Families of rows that turns and mirrors carry onto each other, the same ones carrying the whole set onto itself: the rest of each named row's family, in list order
5 families of 8 rows
Z_504: [-15.3  -1.3  -9.5   3.7 -16.9  -3.2  19.0  15.9 -18.2  -9.0   7.3  -9.3
  12.4  -0.6  31.9  31.5  29.0  -4.4   9.4 -17.9 -25.6 -31.6]
Z_949: [  9.6  25.4  24.9  12.1  16.1   6.4  15.2 -10.6  32.9  10.9  -2.2 -13.9
  11.7 -12.1  19.6 -14.4  -8.3  26.1  20.1 -11.0  28.5  10.2]
Z_621: [  5.4  -1.1  20.3  -2.9  16.8  20.8   6.2  -2.6  17.0   0.5  -4.3   4.2
  23.4  38.4  -0.2   3.1  20.2  -6.2   9.4 -18.9  43.1   4.3]
Z_124: [  5.5  17.3  33.1  16.4  21.0  10.9  17.4 -13.5  23.8   6.0 -10.2  -1.7
   8.9  -2.3  19.9 -26.9   1.7  16.1  23.0  -8.7  28.2   3.0]
Z_11: [ 15.9  11.8  14.4   2.7   7.4   8.2   6.9 -16.2  25.9  33.8  -3.0  -8.0
   6.9   5.0  -5.1 -13.6  11.2  -3.8 -12.4  -4.5  41.2  12.4]
Z_58: [ 24.5  10.6  21.5  -5.5  -8.1  19.4   6.1  -3.8  17.9   1.0  -1.7  10.0
  17.3  20.4  13.6  -0.1   7.1  14.0  33.2 -19.2  25.3  22.5]
Z_698: [  0.6   8.9 -17.9   8.3  -7.0 -30.6   3.5   6.9 -28.1  -0.5 -11.5  -7.3
  14.3 -29.6  31.6   7.6  -1.0   9.0   8.6  -2.9 -23.3 -30.5]
Z_768: [14.3 13.8 14.5 -4.4  0.2  6.2 -5.7 -2.7 20.1 14.4 13.0  6.6 23.5 38.0
 -7.1  3.5  3.9  4.8  8.1 -6.4 42.0 12.5]
Z_496: [  8.4   6.6  10.2 -14.3   7.9  12.0   4.2  -1.7  27.6   1.6   1.0  -1.5
  28.3  33.8  -1.9  18.0  15.2   1.8   5.3 -18.1  44.1  14.0]
Z_245: [  1.4  -5.6 -16.6   4.3 -12.5 -21.5  -3.0  21.7 -30.0 -10.4  -1.2 -10.9
  21.5  -3.8  35.5  25.6   8.4   2.3  11.8 -15.5 -23.0 -27.4]
Z_20: [ 14.6  24.9  28.6  16.0   3.3   1.2   1.9  -6.5  25.9  17.3  13.1  -5.0
  13.3   6.5  13.8 -17.4 -11.4  24.3  22.2  -2.2  28.5  10.5]
Z_378: [ 21.2  10.6  20.5  14.0   8.1   5.9  -3.1 -18.7  22.5  14.6  -2.0 -16.3
  17.9  -0.4  -0.4 -13.4  -1.7   1.0  -0.6 -12.9  50.7  10.0]
Z_872: [-19.0  -6.7  -7.7   0.3  -8.1 -17.3   6.7  19.0 -19.4 -13.3   7.5  -4.9
  26.6  -2.0  30.2  35.8  19.0   1.2  18.9 -22.2 -23.5 -23.8]
Z_743: [  0.9   6.4 -29.1   2.3   3.1 -29.4  -1.7   2.9 -30.7  10.7 -13.6  -7.8
  16.1 -25.1  10.0  11.8   0.9  -7.2 -12.6  -4.0  -5.8 -36.6]
Z_961: [-16.6  -2.7 -22.4  -2.2  -6.4  -8.1  13.4   5.3 -20.6   3.1   2.0 -10.0
  15.8   1.4   6.5  33.1  30.5 -22.6 -18.4 -13.8  -3.9 -37.7]
Z_670: [-12.6  -8.3  -1.9   5.7  -4.1  -6.7  11.0  12.8 -36.3  -3.7  -4.2   4.0
  19.2  10.1  31.6  34.0   7.8  -1.4  11.9 -18.3 -28.4 -28.9]
Z_95: [-16.1   2.8  -6.3  18.9  12.3 -26.4   9.2 -13.3 -33.4  10.6 -16.3  -8.9
  16.4 -19.9  13.4  11.5  -2.5  -9.9 -20.3  -0.6  -5.6 -38.8]
Z_994: [  3.6  11.2  20.3   7.3  28.1   8.6  10.0 -20.2  20.5  12.3 -14.0   0.3
  16.3   8.8  -4.3 -18.0   9.5  -3.1  -2.2  -6.0  50.0  -0.9]
Z_556: [-17.1  12.8 -18.4   8.6   0.5 -17.2  20.4  -9.4 -18.2  12.1  -6.1 -12.9
   7.4 -30.8   7.8   9.6  17.8 -12.4 -20.9  -2.3  -5.3 -42.0]
Z_659: [ 20.3   3.2  17.4  -3.5  -5.6   7.7  -3.7 -14.4  20.0  -2.3  -2.2  -1.4
  27.2  26.4   0.4   2.5  12.8  -3.0   7.1 -12.6  48.3  17.8]
Z_601: [-18.7  -8.0 -21.7  -3.4   5.6 -19.8  -0.3   9.8 -21.1   2.4   4.1  -7.8
  29.9  -2.3   1.5  38.6  20.6 -18.8 -12.4 -20.4   0.3 -31.9]
Z_677: [ 25.4  19.0  24.9  11.1   5.2  18.8   6.9  -8.3  19.3  17.1  -1.6  -4.1
   8.5  -6.3  13.1 -16.6  -8.6  18.0  25.8 -19.4  28.7  14.0]
Z_644: [-19.2  11.3  -5.8   8.7   0.6 -26.8  15.5   3.8 -16.2  -0.8  -3.1  -4.0
  15.7 -38.2  31.1  12.0   4.6  11.8  18.8 -10.1 -28.4 -27.3]
Z_166: [-16.8  -3.9  -9.4  -0.4 -15.1 -25.6  11.2  10.8 -24.6  -4.4  -0.5  -4.8
  23.8   4.7  28.1  27.2  14.9   7.6  15.5  -0.8 -30.2 -32.1]
Z_861: [ 17.0  18.4  27.2   8.3  -1.0   5.9  15.8 -14.1  28.1  23.3  -3.2  -5.6
   0.3  -6.1  19.4 -23.5   5.8  16.1  14.0  -0.1  20.5  18.3]
Z_794: [ 15.9  -4.4  17.1  -1.6  -4.8  13.9   0.9  -0.8  24.9  16.7   8.7  -9.5
  15.2  35.2   4.4   6.3  23.1  -7.4  -1.0 -14.7  35.9  17.8]
Z_25: [-18.6   9.9 -20.2   5.1  14.7 -27.9   8.5  -4.3 -18.5  14.9  -7.6  -6.5
  17.6 -37.6   1.5  14.3   6.1  -7.7 -13.3  -9.2  -4.0 -35.8]
Z_857: [-12.8   4.3   5.1  21.6   5.5 -15.7  15.6   1.6 -32.9   5.6 -10.1  -6.0
  10.1 -22.6  35.4  11.6  -6.7   7.7   8.8 -10.2 -28.7 -33.7]
Z_920: [-16.3  13.5  -5.4  14.7  -9.6 -13.2  25.1   0.9 -15.8   0.6  -0.6 -13.2
   4.0 -31.7  35.0   9.2  15.1   4.0   7.1  -6.5 -27.8 -35.1]
Z_837: [-17.7 -12.5 -16.6   5.1  -4.0 -26.1   0.6   9.0 -24.9   3.7   4.5 -19.5
  29.6   9.6  12.1  32.6  16.0 -10.0  -8.7  -5.2  -7.5 -40.1]
Z_617: [  7.5  17.9  11.9   1.0  19.8  -1.2   6.2 -19.6  30.7  12.9  -7.8 -11.4
  21.7   1.1  -6.0  -4.7   1.9   3.5  -8.7  -5.5  53.5   6.1]
Z_346: [ 12.6  23.9  18.9   6.9   6.8  -5.4  -2.7 -16.4  24.4  19.5   7.3  -1.9
  19.4  13.8  -6.3 -12.9  -4.9   8.5   0.4   4.0  46.7   7.5]
Z_790: [  1.0  -7.4 -29.5  -1.4  -2.9 -21.1  -7.8  17.0 -32.0   1.7  -4.2 -10.7
  23.8  -0.9  12.9  29.8   9.8 -13.1  -9.0 -15.5  -6.5 -32.7]
Z_196: [ 11.9  12.6  23.3  -4.2   3.4  20.0  12.1   8.4  29.2  -1.0   4.9  -3.3
  18.7  19.8  23.7   8.2   5.1  24.0  33.9 -22.8  19.5  17.2]
Z_72: [ 16.6  16.4  25.5   3.9  -3.1  12.1  -1.0   5.7  22.0  11.0  18.4   2.0
  18.0  30.5  13.2   0.3  -1.3  20.2  29.4 -13.3  24.3  15.3]
Z_220: [-15.1 -10.6 -12.1   2.1   2.4 -18.2   4.9  -1.0 -36.9   1.8 -10.9   2.1
  25.3  11.2   9.3  34.5  12.1 -19.3 -17.4  -9.4  -4.6 -33.2]
Z_281: [ 16.2   3.2  30.8   3.5 -13.3  13.0   9.8   1.7  28.0   6.8   6.5  -5.0
   9.6  23.4  28.1  -3.5  17.1  14.0  24.0 -11.9  15.0  23.9]
Z_200: [-14.0  10.7 -12.8   4.1   0.1 -23.1  16.9   4.2 -25.3  17.5  -5.7  -2.9
  10.5 -22.3  20.7  11.7   1.3  12.9  12.3   1.4 -30.4 -38.6]
Z_785: [  6.9   4.0  32.8   7.7  11.0  22.9  13.6   3.9  20.2  -5.0  -1.3   2.9
  16.0  25.7  25.4  -6.7  12.8  13.8  34.6 -21.4  22.4   9.1]
Z_401: [-14.6   1.2 -21.0  10.5  10.4 -22.4   6.6   1.4 -25.8  25.3  -1.1 -18.8
  16.6 -17.8   4.5  15.5   3.1  -4.5 -11.6  -4.4  -9.8 -46.0]

The rest of the family of Z_857: Z_11, Z_670, Z_95, Z_861, Z_794, Z_220, Z_281
The rest of the family of Z_621: Z_504, Z_124, Z_961, Z_994, Z_556, Z_920, Z_785
The rest of the family of Z_949: Z_496, Z_872, Z_601, Z_644, Z_25, Z_617, Z_196
The rest of the family of Z_378: Z_58, Z_659, Z_677, Z_166, Z_837, Z_200, Z_401

